Each path below is one point turned by a fixed rotation once a step. After each direction that follows a path, write how fast that rotation turns it, in degrees a step (0 if it stays still).
Each turn is a multiple of 5 degrees from 10 to 175, or 0.
Each row of a path follows its step; steps can be skipped.
Rotation 1:
step 0: [  0  -1  -9   5 -18  10  -4   9  -1   7  -4  -5  -2 -16 -17  13   0 -10
 -10  -8   6   7  -3  -2   7  -5   3  -2  -2   3   9  -5   7  10 -17]
step 1: [ -7 -14 -12  22   8   0   2   4 -10  -5 -18  -3  -1  -5  11   3   6   4
   0   1   1   3 -12   3   2   3  -7  -3   6 -10  -9   9  10  11  -4]
step 2: [  1  -7   3 -10  10  17  12   6  -7  10   9  -5   0  -6   9  12   1   4
   0   7   3  11   1 -12  -9   2   0  -2 -11   4   8  19   1  13   4]
step 3: [ -1  -8  -7   1 -16  14  -2  -5  -8  15   3   1 -17  -7 -16   3   5   4
   1  -3  10   0  -1   0  13   2   1   4   1  -8  -7  10  -5  -3 -17]
step 4: [-10  -8   4   5   8   2  -2  -1  -3 -19  -4  13  -1  -4   9   2   4  -6
   4   4  10  -2  -7   6  11   8 -12 -10  -6  -4  -8  12  15   8 -15]
step 5: [  9   1  -5  -5  17   8  -3  -5   4  15   8 -12 -11   6  13  11  -2  -9
   6  18   0  12  -1  -4   5   2   7  -9  -7   1   0  12   2   1  -1]
step 6: [-12  -8   1  -4   0   8  12  -6   8  11  12  -2 -15  -5  -8  -1   6   3
   0  -1  11  -3  -6  21  -1  -3  -3  -6  -1  -4  -1   1 -16  -9 -15]
step 7: [ -8  -2   4  -4  10  -6   5  -7   7 -15  -9  13   2  10   0  11  -5  -7
  -2   7   3  -9  -9  -6  22   7  -8  -2  -7  -6  -2   6 -11  -1 -11]
step 8: [  3   1  -1  -4   9  -1  -4  -4  13   6   2  -1  -9  10   3  13  -5 -21
  -1  13   6  20   3   0 -11   8   1  -2   3   0   8 -13   3   5 -12]
step 9: [-12  -6 -12   5   0   4   9   2   5   9  -2 -15  10   7 -10   3  -2   2
   5   1   1  -1 -18  22   0   2   2 -13  -2   2   3  -9 -15  -4  -6]
step 10: [ -8  -9  -3  -3   6  -3  16  -7   5  -7 -10  11   7  -1   7   6 -10  -4
 -16  -1  12  -2  -6 -16   3   1  -2  -7   8   0   1  -1 -20   7   3]
step 11: [  1  -7   0   5   0   5  -9   2   5  10  -3  12   2  12 -15  19 -16  -5
   5   1  -3  14   1  -6 -13  11   6   2   7  -8  11  -1   0   6  -5]
Speeds:
[-4 -4  2  4  2  3 -2  2  4 -6  0  1 -4  1  2  1  2 -3  0 -2  0 -1 -3 -5
  1  1  3  1  0 -4  1 -2  3 -2  6] -> 115
[ 3 -4  1 -5 -1  4  6  3 -2  2 -1  3 -1  2 -2 -2  0  3  0  0  3 -6  0 -5
  0 -4  1 -2  0 -1  2 -2 -2 -6 -2] -> 100
[-5  3  0  1 -3  3 -1 -1  1  1 -1 -4  2 -6 -3  3  5  1  1 -2  3 -7  1  1
  3  2  0 -2  4  1 -1 -3 -2 -2 -1] -> 120
[-2  1  5 -4 -4 -1 -3  1 -3  0 -3  3 -4  4 -5  1  4 -2  4 -1  0  2  3 -2
  3  3 -6  3  0  0  2 -1 -3  4  0] -> 90
[-2 -1  1 -2 -1  3 -5 -3 -4  3  3  6  2  0  2 -1  4  1  3 -1 -1  0  3 -1
  0 -2  4 -6 -2 -3 -7  3  1  1  0] -> 35
Rotation 2:
step 0: [ -9  -5  -3 -13  -9  12   0  11  -6   4 -11 -17  -2  -2   4   7  11  10
  -7  -5  -7  12 -15   1   1  -6   2   2   6  14 -13   6   4  10   5]
step 1: [ -7   1   2   6   2  13 -11   0 -11   2  12  -9  -3   2  -9  -2   7   4
  -4  12   1   3   6  -3   2 -11   6 -18  -7 -19   1  13   1  13  10]
step 2: [ -5  -1 -10   3  -1   5  11  -5  -1   3  14   3 -11  -5  -3   0  12   0
  -2 -13  10  12   5   6  17  10  -7   4   4   1  -7  12  18  -4  13]
step 3: [ -2   2  -4 -21   5  17  -6  -5   7  -9   0  -7  -7  -8  10 -12  -8   2
  -3 -12  -1   7   0 -18  13 -12  12   6  -5  -6   0   3  -2  -1   0]
step 4: [ -7  -8   1 -15   7 -23  -2 -10  -8   2   0   6 -16  -1   0   2   6  -4
  -2  -2   1   1  -7  10  -1 -11  10  -2   1 -16 -12  11   3   8   4]
step 5: [  3  -8  16  -4   6  15   1   4 -10  14  -5  -4  -3  -7   2   5   4  -5
  -2 -13 -10  13  -4   6   8  12   9   3   7  -2   4   6 -12  -5  19]
step 6: [  5   1   7   8  16   5  -7 -13  -3 -12  -5  12   7  -5   8   2  -3   6
  -6  15   3  10  -5  -7  14 -10  -4  -6  -3  -4  -3   7   7   5  19]
step 7: [-17  -4  -2 -15   0   7   2  -2   1  -4   0   7  -6 -18  -9  11  -2   3
  -4 -10   3   2  -9   2  -8   6 -11   2  -7  12 -12   5   6  13  14]
step 8: [  1  -3  -1   1  12  15 -17  -7  -2  13   9  -5 -15  -7  -7  -5   3  -8
  -1   5  -1  -2  -7 -20  -5  -1   2  -3 -14  -9  -8   5 -10  -7   4]
step 9: [  4  -5  -4   4   7 -20  11 -12   6   0  14   2 -16 -10   8   0   7   2
 -13   2  -3  15 -10  -6   3  16  -5   1   2  -9   2   6   6   3   5]
step 10: [ -6  -5   3 -20   7   9   5 -10  -7  -8  -2  -9   4  -3  13  -7   3   5
   3  -7   7   3  -8 -15  -3   9   7   3   1  11  14   9 -16   1   7]
step 11: [-18 -14   6   6   6 -13 -15  -7  -5  -3  -6  -7  -5   1   3   0  11  -8
   2   8   7   5 -21  -5   2 -14   1 -13   5   0  -5  -3   4   4   6]
Speeds:
[ 1 -4 -4 -1  3  1 -1 -1  3 -3  5 -2 -1 -1  0  3 -4 -3  1 -3 -3 -4  5 -3
 -3  0 -1  0  2 -1 -6  1  4 -5 -1] -> 70
[ 0 -2 -2  4  2  2  2  3  3  6  1 -1 -4  2  1  2  5 -2 -1  3 -2 -3  2  3
 -2  2  2 -1  1 -7 -1 -3 -4  2  3] -> 100
[ 5  6  0  2  0  2  3  2 -2  0 -2 -4 -2 -2  1  1 -2  2 -1  5 -3 -3 -4  1
 -3  3 -5 -2 -5  3 -5  3  0  1  1] -> 45
[-2  1 -3  2  0 -3 -3 -1  4  3  4  1 -1 -4  4  4  2  2  3 -2 -3 -1 -6  7
  2  0  0  1  3  4  1  1  5  1 -2] -> 155
[ 3 -3 -3 -3 -2  1 -2 -1  4 -3 -1  2  1  1  3 -1  0  7 -6  4 -5  4  1 -1
  2  1  0  0  2 -1 -3 -3 -1  4 -3] -> 120
Rotation 3:
step 0: [-12   9  -1  10 -10 -18  10   6  -2   9   8  -2  21  -4  -9 -10 -14   4
  -9  -6   4   4   1  -1   5  -1   2  -2   1  -4   3 -13  -1   1   4]
step 1: [  0   2   8  -6   6  15  -3  -9   5  11 -14   0  -8   2 -14  -5   2 -10
   0  -2   9   5  -8  -6 -12  -4  16  15  11   4   0 -10   3  -5  -3]
step 2: [  0   5  17   8  -5  -9  11   3   1 -10  16  -8  11 -10  -9  14  -3  10
   5  -3   5  -2   3   9  -2   9   1   2  11  -7  -1 -11  -9  -3  -1]
step 3: [ -4  -3  -3   4   2   8   5   1  -5  23   3   4   3  -7 -10   1  -7 -12
 -13  -3   3  11   3 -14  -4 -13   6   4  -6   9  11  -8  -4  -8   8]
step 4: [  2   3   9  -8   3   5   5  -2  -3  -6  -2   0   2   3 -14   9  -3  18
  13   6   2   0 -11  -2 -14   3  14   4   8 -12 -16  -1 -14  -2   1]
step 5: [ -8  -2   5  10 -16  -8   5   0 -13  10  -2  -8   7 -19  -5  17  -1   0
  -4 -11   7   3  -4  -7   6   0   0  -6  -2   4  11  -7   7  -1  10]
step 6: [  5  -5  -5  -9   4   1   8   8  -7  12 -12  12  -5   2 -15 -11  -4  -2
   1   3   4  16  -5  -1 -16   6   7   6  10  -6  -2  -6 -14   1  -5]
step 7: [  4   6  11  -3  -3   2  -1   3   1  -3  -4 -17   3 -14   4  24   3  10
  14  -7  10   8   0  -1   5  -6   0   8   5 -12   2  -5   2  -2   4]
step 8: [  3 -18   5   3  -4   1   5  14  -8  16   2   7  -3   1 -13   9  -2  -7
 -14   3  -4  12   6   1  -6   7  -8 -10  -1   9   4  -5 -13   4   8]
step 9: [  4   6  -9 -14   6   6  11   4  -6   8 -13 -10   7   1   3   3   1  12
  16  -7   1   6   0 -10   3  -8  11   8  -5 -12  -8   4 -16   2   2]
step 10: [ -1  -1  12   3 -13  -4 -12   9  -3   3  -7  -4  -3   3  -9  22   4   6
  -8  -6   2   5 -13  -2   0   4 -13  -9   0   5  -6  -9   6  13  12]
step 11: [  1 -13  -1  -8   1  -5  15   6 -10  15 -18  -7   9   0   4 -15  -2  -7
   2  -8   0   6   7   7   6   9   6   0   4  -2   2  -1 -17   6   0]
Speeds:
[ 0 -7 -5 -1  0  7  2  2  0 -1  3  2  0  0  1 -2 -5 -2 -1 -4  2  0 -4  1
  2 -3  3  2 -1 -2 -5 -2  1  3 -3] -> 135
[-2 -2 -2  5 -2 -4  8  2  1  2 -1  4  4 -4  2  1  0 -6 -1  4 -1  0  1 -1
  1  3 -2  2 -3  3  0  1 -3  3 -1] -> 130
[-3 -2 -2 -3  2  0  0 -2  4  0  0 -1  4  2 -6  3 -2  1  2 -4  9  2  0  1
 -1  4 -1  1 -2  3  3  3 -3  3  3] -> 0
[-7  2 -1  2  0  0  0  2 -6 -4 -8  3  2  1  0 -2 -3  2  1 -3  0 -1 -3 -4
  0  3  1 -4  0  2 -3  1  4 -1  2] -> 70
